One hidden turn or mirror swaps the rows below in pairs. Which row is each named row swapped with?
lur: .09	.01	-.19	.28	.03	.05	.17	.01	-.34	.00	-.09	-.12	-.03	.18	.10	-.16	.11
kudiz: -.10	-.10	.05	.35	.23	.14	.10	.00	-.11	-.09	.03	-.06	.31	.14	-.02	-.17	.13
Vus: -.04	.11	.03	.09	.03	.20	-.14	-.04	-.22	-.38	.06	.02	.04	.40	.22	-.04	.15
ravo: .18	.09	-.07	.06	.09	.20	.08	.10	-.06	-.36	.07	.09	.01	.44	.17	.01	-.05
femef: .13	.11	.14	.06	.09	.20	-.02	.04	-.06	-.33	.05	.21	.03	.34	.04	-.26	-.10
ziguv: -.01	-.11	.02	.22	.25	.23	.16	.00	-.07	-.11	.07	-.02	.36	.17	-.03	-.11	.05
kopa: -.11	.12	.06	.44	.32	.01	.01	.14	-.01	-.23	.03	.01	-.13	.29	.21	-.07	.11
Kir: .16	.25	.07	.15	.12	.32	.16	.03	-.27	-.41	.00	.04	.05	.18	.15	-.30	-.03
vabu: -.12	.12	.11	.23	-.11	.33	.05	.14	-.18	-.21	-.20	-.06	-.14	.26	-.01	-.03	-.07
favib: -.11	.15	.09	.30	.29	.03	-.15	.13	-.21	-.13	-.09	.09	-.10	.13	.05	-.19	-.03
tekad: -.21	.12	.13	.19	.02	.20	-.15	-.16	-.24	-.35	.08	-.03	.11	.24	.25	-.18	.10
bub: .15	-.06	-.05	.15	.20	.20	.25	-.07	-.02	-.09	.11	.01	.21	.33	.02	-.05	-.01
vavus: .01	-.02	-.14	.27	.05	.21	.18	-.13	.10	-.32	.13	-.06	.10	.09	.00	-.20	.08
lut: -.14	.18	.00	.27	.26	.21	.02	-.10	-.12	-.14	-.06	-.03	-.28	.17	.13	-.27	-.12
kot: .13	.13	.18	.09	.09	.27	-.02	.01	.01	-.37	.03	.15	-.02	.26	.09	-.26	-.13
Lino: -.09	.11	.08	.47	.31	-.02	.08	.14	-.01	-.14	.08	.00	-.05	.25	.26	-.04	.10
mezo: -.09	.07	.15	.12	.11	.36	.07	-.11	-.13	-.36	.07	-.09	.18	.08	.31	-.02	-.06
vep: .02	-.03	-.04	.36	-.01	-.14	.14	-.11	-.23	-.04	-.01	.02	.03	.24	.02	-.04	-.17
sogeb: -.08	-.08	-.20	.26	.24	.11	-.05	-.02	-.08	-.01	-.02	-.03	-.01	.20	.16	-.13	.24
Sete: -.07	.12	.14	.12	.08	.39	.10	-.06	-.17	-.34	.11	-.03	.18	.02	.27	-.04	-.08
Rogal: .09	-.08	-.04	.26	-.06	-.04	.10	-.09	-.22	-.07	.01	.05	.11	.30	-.05	-.03	-.19
sak: .01	.12	.08	.13	-.01	.41	.15	-.02	-.22	-.35	.03	-.09	.16	.08	.08	-.04	-.17
gigal: .21	.03	-.11	.30	-.13	.05	.18	.09	-.01	-.36	.00	.03	.05	.21	.03	-.12	.05
das: .20	.03	-.04	.08	.11	.12	.07	.06	-.08	-.37	.04	.08	.01	.48	.20	.00	-.09
foz: -.19	.10	.13	.35	.02	.19	-.01	.21	-.03	-.26	-.13	-.11	-.19	.31	.04	-.06	.07
Raka: -.09	.18	.09	.23	.26	.07	-.12	.11	-.27	-.15	-.13	.11	-.15	.10	.17	-.19	-.02
naba: -.28	.11	.14	.27	.05	.13	.08	-.16	-.25	.01	.01	-.11	-.09	.13	.24	-.18	-.07
roli: -.12	-.08	.06	.32	.22	.13	.11	.04	-.11	-.08	.05	.00	.30	.12	-.03	-.14	.08
sufe: .17	.03	-.05	.33	-.10	.10	.18	.18	-.09	-.15	-.06	.10	-.18	.20	.23	-.03	.01
Lil: -.02	-.08	-.11	.22	.24	.20	-.05	.01	.01	-.26	.12	.05	.05	.11	.36	-.09	.18
gef: -.06	.12	.09	.10	-.02	.37	.15	-.09	-.25	-.37	.01	-.08	.14	.11	.11	-.06	-.18
gimor: .19	.03	-.06	.11	.16	.13	.13	.10	-.07	-.30	.09	.07	.03	.42	.21	.07	-.11
pizeg: .07	-.05	-.09	.27	-.07	-.03	.15	-.13	-.22	-.10	.00	.05	.07	.28	-.07	-.04	-.16
lemak: -.05	-.02	-.17	.25	.13	.16	.14	-.15	.09	-.27	.10	-.09	-.01	.11	.00	-.27	.03
Gabu: -.12	.10	.16	.25	-.02	.19	.15	-.04	-.23	-.02	-.06	-.09	-.17	.13	.30	-.08	-.21
Puno: -.25	.15	.17	.31	.04	.23	.08	-.14	-.26	.00	-.02	-.16	-.06	.14	.19	-.16	-.08
nozos: -.01	.03	-.04	.44	.19	-.18	.20	.03	-.17	-.10	.01	-.08	.08	.15	.08	-.06	-.05
nedir: .00	.13	.11	.15	-.03	.37	.14	-.05	-.27	-.35	.06	-.08	.15	.08	.15	-.01	-.16
pumup: .18	.10	-.17	.26	.03	.09	.18	.04	-.37	-.08	-.05	-.08	-.02	.16	.07	-.21	.13
Zul: -.13	.16	.07	.44	.28	-.01	.02	.15	-.04	-.13	.01	-.06	-.12	.25	.23	-.10	.13
ruvaf: -.29	.06	.15	.27	.04	.22	.13	-.14	-.22	-.02	.00	-.12	-.09	.13	.25	-.15	-.09
sugo: -.10	.14	.18	.27	-.09	.18	.17	-.01	-.23	-.05	-.12	-.09	-.15	.16	.27	.00	-.16
bofu: -.14	.16	.09	.44	.31	.02	.04	.15	-.02	-.14	.00	-.01	-.07	.25	.19	-.05	.14
taru: .19	.05	-.03	.12	.15	.19	.09	.14	-.11	-.35	.04	.13	-.03	.49	.17	-.01	.00

gigal pairs with -> sogeb
favib pairs with -> femef
vabu pairs with -> tekad
sufe pairs with -> Lil
ziguv pairs with -> vep
nozos pairs with -> bub
Sete pairs with -> Gabu

